A single turn carries every row of the set below to another of its rows. Some are shown first; where does it send the rows asked next?
Kani: [ 19 -37  15   9   9  -3  -5  17 -29 -33  -2   2  12 -17   6  -1  -3  -8
  -4  -9  -6  26   8  -6 -10  15  -7 -16 -16  25  19   5  12  34  12  -5
  -7  20 -15 -19   1 -33   5 -12 -11  -6 -20  -2   5   5 -36 -22   0]
ruvo: [ 23 -31  19  18  12   3 -11  11 -30 -26   6  11  -4 -18  -5   4  -2 -12
 -12  -2  -5  31   1  -3 -19  18 -15 -28  -4  26  14   8  18  36   2   4
  -2  17 -16 -27  12 -25   3   1  -5  12 -25  -5   5  -2 -26 -14   9]
viz: [ 31  19  38  33  -7  13 -16  -8  21  11  -9  19   8  -6  12  -2   4  30
   5   7   3   3  -1  18 -23  31 -15 -37  13  20  -7   1  22  23   4   3
   7  13   4   4  21   2 -16  -9 -36 -19  -9  15   7   3   0  -4  -9]
rur: [ 13  -8   8  25  15  19  -8 -24  -8 -20   0  13  20  -4  13 -20  11  29
  -4  22   3  -8   3  23  -5  25 -13 -23  -3  18  10   2  16   6   3  15
  21 -10   0  -2  40  11 -13 -10 -26 -30 -10  14   6   7 -26 -14  10]
zeg: [ 18 -39   4  14  13   4 -13  19 -26 -27  -3   9   2 -18  -1   5 -10  -4
   2  -8 -14  26  12   5 -22  23  -8 -12 -19   6  25  11  21  24   9 -11
 -11  24 -12  -2   4 -34  -6 -11 -19 -15 -26   7   4  12 -26 -38   6]
ritut: [ -3 -16  16   4 -14 -19 -15  -2  25  -7 -11  -4  23 -17  17  18  -3  27
   2 -15 -14  -5   9  -3 -17  10  -4  -6  25  22  12   8   0  29 -15   2
   0  31  -1  15 -31 -28   0   1 -17 -32 -14   0  27 -22   0   6 -14]
tada: [ 16  20  12  16   6  15 -13  -8 -11  -5 -22  22  39 -11  11 -24   0  14
  -1  21 -13  -2  -2  15  -7  39 -32 -19  -4   6 -12  -7   6  20   5   4
  15  -1  -1   5  38  -5 -25  -3 -30 -27   2  17  22   1 -26 -17  10]
sed: [ 33   7   7  17   8  20  10 -14   3  -9  -6  15  -1  -4   8 -18   1  13
   1  28 -14  -5  -9  11 -10  31 -27 -35 -12  11  -3  19  -1   8   2  11
   4   6  -7   6  47  11   1   6 -39 -15  -6  18   5  14  -6 -12  12]
mim: [ 15 -24  15  18  18  -3  -3 -13  -2 -15 -25   9  -6  -2  -3 -13  -8  25
 -31  17 -16  -6  10   9 -15   6 -21 -26   2  32   2  -9  15 -13   2   8
  -6  17   4   5  -2  25  20 -12   2 -34 -30  14  24 -19 -17 -10   3]
faseg: [ 12  11   1   1 -12   4 -16  -9   1  -5 -20  20  22  -4  -4  -4   8  -3
  48   7   3  -1   1   3  -6  11 -17  -1 -12   5 -18   5   2  48  -2  -7
  29   2  -2  -3  10 -35 -14  29 -25 -28 -13   5  26  -4   0  -9   2]
Tigi: [ 12  -2  12  14 -16   7 -19  -9  33   0  -4  12  15 -11  10  18   6  33
  36  -5   2 -10   3  16 -20  18   0 -18   6   9   7  21  13  47 -15   1
  14  24   0  13  -5 -30 -15   6 -43 -31 -12  13  10   8   3  -6  -5]
kisi: [ 18   5  39  20  -4 -13 -12   1  15   4 -17   2  17 -13  22  -3  -8  22
 -29  -1 -14   7   5  -2 -20  24 -22 -27  33  31  -3 -10   6   8   2   4
  -4  22   4   9  -5   3   0 -14  -9 -16 -11   2  24 -25   3   7 -20]
bez: [  8 -12  13  12  23  -6  -7 -13 -12   2 -31  13  10  -7  -4 -11  -9  19
 -36  10 -34 -12  -4   5 -15  24 -36 -27  10  14  -8 -12   2   0 -10   8
 -10  26   1  12  -1   7 -14   0   0 -34  -5  15  39 -24 -27  -6   5]
Romom: [  2 -29  -3   7 -10 -15  -8 -10  -1 -14 -18   5   2  -4  -6   7  -9   5
  16   8  -7   4  29 -10 -12 -10 -13  -5   6  19   7   4  14  16   2  -7
   6  16   4   9 -25 -13  24  18   7 -35 -44  -1  36 -29  15  -2   5]
lat: [ 19 -33   6  24  16  10 -20  12 -25 -17   5  20 -13 -15  -8  11  -8  -9
  -6  -4 -13  32   2   8 -32  25 -13 -25  -5   9  23  13  26  26   1  -5
  -6  19  -9 -12  13 -28  -7   4  -9   0 -33   2   5   5 -18 -32  18]
leg: [  3 -20  -1  -6   5 -18  -9 -14   1   3 -27  12  -6  -1 -17   4  -2  -2
  12  -2 -18 -10   2  -8 -15  -7 -24  -8   6  15 -14   3  -3  26 -18  -3
   4  30   5   7 -28 -27   1  27   3 -39 -20   5  43 -28  -2  -2  -3]
Zut: [  8 -16 -21  -3 -14 -16   5  -8  -2 -16  -8  -1   4 -16   8   4  -1   1
  11   6 -29   6   3 -31  -5   0 -19   0   6  14   9  14 -10  16   3   4
 -14  24 -10  22 -22 -27  14  14  -3 -36 -19  -5  39 -17  11   6  11]
mit: [ 14  -6 -21  -5  -8  13   0 -18   1 -14   8  11   8  -9   8   2   8   8
  36  13 -11  -6   1  -5  -5  15 -13  -8  -4  -2  10  35  -8  29  -9   6
  13  13  -9  20  15 -31  -7  22 -36 -31 -11   8   6  19   5  -5  23]
lodeb: [ 28  -4   6  20   6  -7  14  -6  -2  -8 -22   3  -6 -10   8 -20  -9   5
 -28  22 -30   4  -6 -16 -12  18 -34 -30   2  26   0  -1  -4  -8  10   7
 -24  18 -10   8   9  15  22  -1  -8 -19 -11   2  34 -19   0  -3  -1]
tak: [  1 -12 -10  15 -14   5 -12 -20  -5 -20   9  11  29  -8  13   1   7  10
  42  14  12   2  19   5  -4   9  -7  -4   1   5  15  16  17  38   0   3
  29 -10  -1   2  16 -24 -10  21 -18 -33 -23   1  20  -2   5  -6  12]

faseg -> leg
zeg -> Kani
sed -> mit
Now these:
Romom -> mim
viz -> Tigi

A single turn carries every row of the set below to another of its rows. Some are shown first; where does it send the rows asked next?
vamu: [ -3 -16  -9  12   0   3 -10  -1   8  -6  -4   4  23   7  -8  27  23   7
   6  25 -10   7  12   3   5  14  25   4 -13]
rilaf: [ -7  23 -10  40 -11  -2   5  19 -16  -7   3  -8 -19  15  11 -11   6   6
  10  14   6  14 -18   0   8   8  -8 -14   3]
tum: [-40 -16  -6 -14  18   2  13   4  20 -10  -6   2  10  -3   3  -9  27  -1
 -14   7  -4  12   2   5  14  14  -1  -5  -4]
Dif: [ -7  14  -3  30 -20   9 -14 -10   2   4 -13  -6 -23  25   7   2  11  -3
   9   6  -6  10  16  -7  -7   7  15  -4 -17]
mef: [  1   5  -3   0   6  -9   5  20 -21 -27  13   5 -14  -5   3  14  19  -2
  13   9   3  22 -25   0  -1   9 -13  20  18]
ran: [ 21 -11 -17  19   9  -2  -1   0  -9 -13  -2 -26  -6   3 -20  -9  -7   1
  13   4 -27 -11  -3  19  -4 -13 -22 -12  10]
Kubo: [ 36   4  -9 -10  -7   2   6  -6   7 -12  -4  -8   7   8   5  -4 -17  -4
   4   1  35  13   3   1   3  11 -10   5 -13]
sedot: [ -2  10  -3   4  16   3   8  15  -2 -32   6  12  14  16  -4   3  28  14
  12  15  -6   8 -25   9   9  13   2 -14  20]
Doso: [  5   2  16 -16 -10   2  25 -12  14   4  -3 -23   5 -10  -2  16  -8  -2
  10 -11  -9   2  12 -15 -17   3  -9 -20   4]
nuv: [ 11   5  -4   2  11  -8   7 -12 -23  -6 -10   0   7  18 -14 -10 -14  10
  -1 -12   3 -24   8  24  12   2  -2 -27   2]
lapa: [ -7   1  -8  10  18  -3   2 -13 -29  17  -4 -23   7   0 -26  11   4  17
  -9  15  -9 -17   3 -17 -17   3 -14 -13  -8]
Sib: [-33 -17  11 -25   3   1   8   5  -1  -4  -1  -7 -12 -19  26  12   8  -9
  -2  -6 -13   7   2   4   6   7  -3   6  13]
modu: [ 13  -6   6 -13  -7   3 -12   1  -7 -11  -8  -3  -9   3   3  20  13  -7
  17   6   4  20  19   4   6   7  29  23  -3]
ramar: [-43  11   9  20 -11   3   9  -3   2  20  -2   6 -15   5  21 -15   5  -6
  -8   2  -2   8   1  -1   1  -3  -2 -15   3]
Gare: [  6 -14  -7   8  21  10 -16 -27   0  12  -9  -5  -3   9 -22  -8  -2  -4
  -6  16  -5   3   9  -7 -23 -24 -12  15  -3]
tase: [ 21   8 -10  -5 -10  -8  21  10   3  18  24   3   5 -19   0   0  14  -5
 -14   7   1  11 -11   0 -15  -9 -28   0   0]
Guki: [ -2  16 -17  -4  11   0   6  -5 -13  24   2   4   5   5 -36 -38  13  -5
  -8  -2   0  -6   2   0   3  15  -8  12  -9]
petad: [ -8  -7   1  -2  14   7  11  -5  -2  18  -3 -10   9  -4 -18 -40 -21  -7
  14   6  -2   0  -2   6  12 -14 -10   4  22]

Kubo -> tase
tum -> vamu
Now these:
Sib -> modu
ramar -> Dif
nuv -> Guki
petad -> Gare

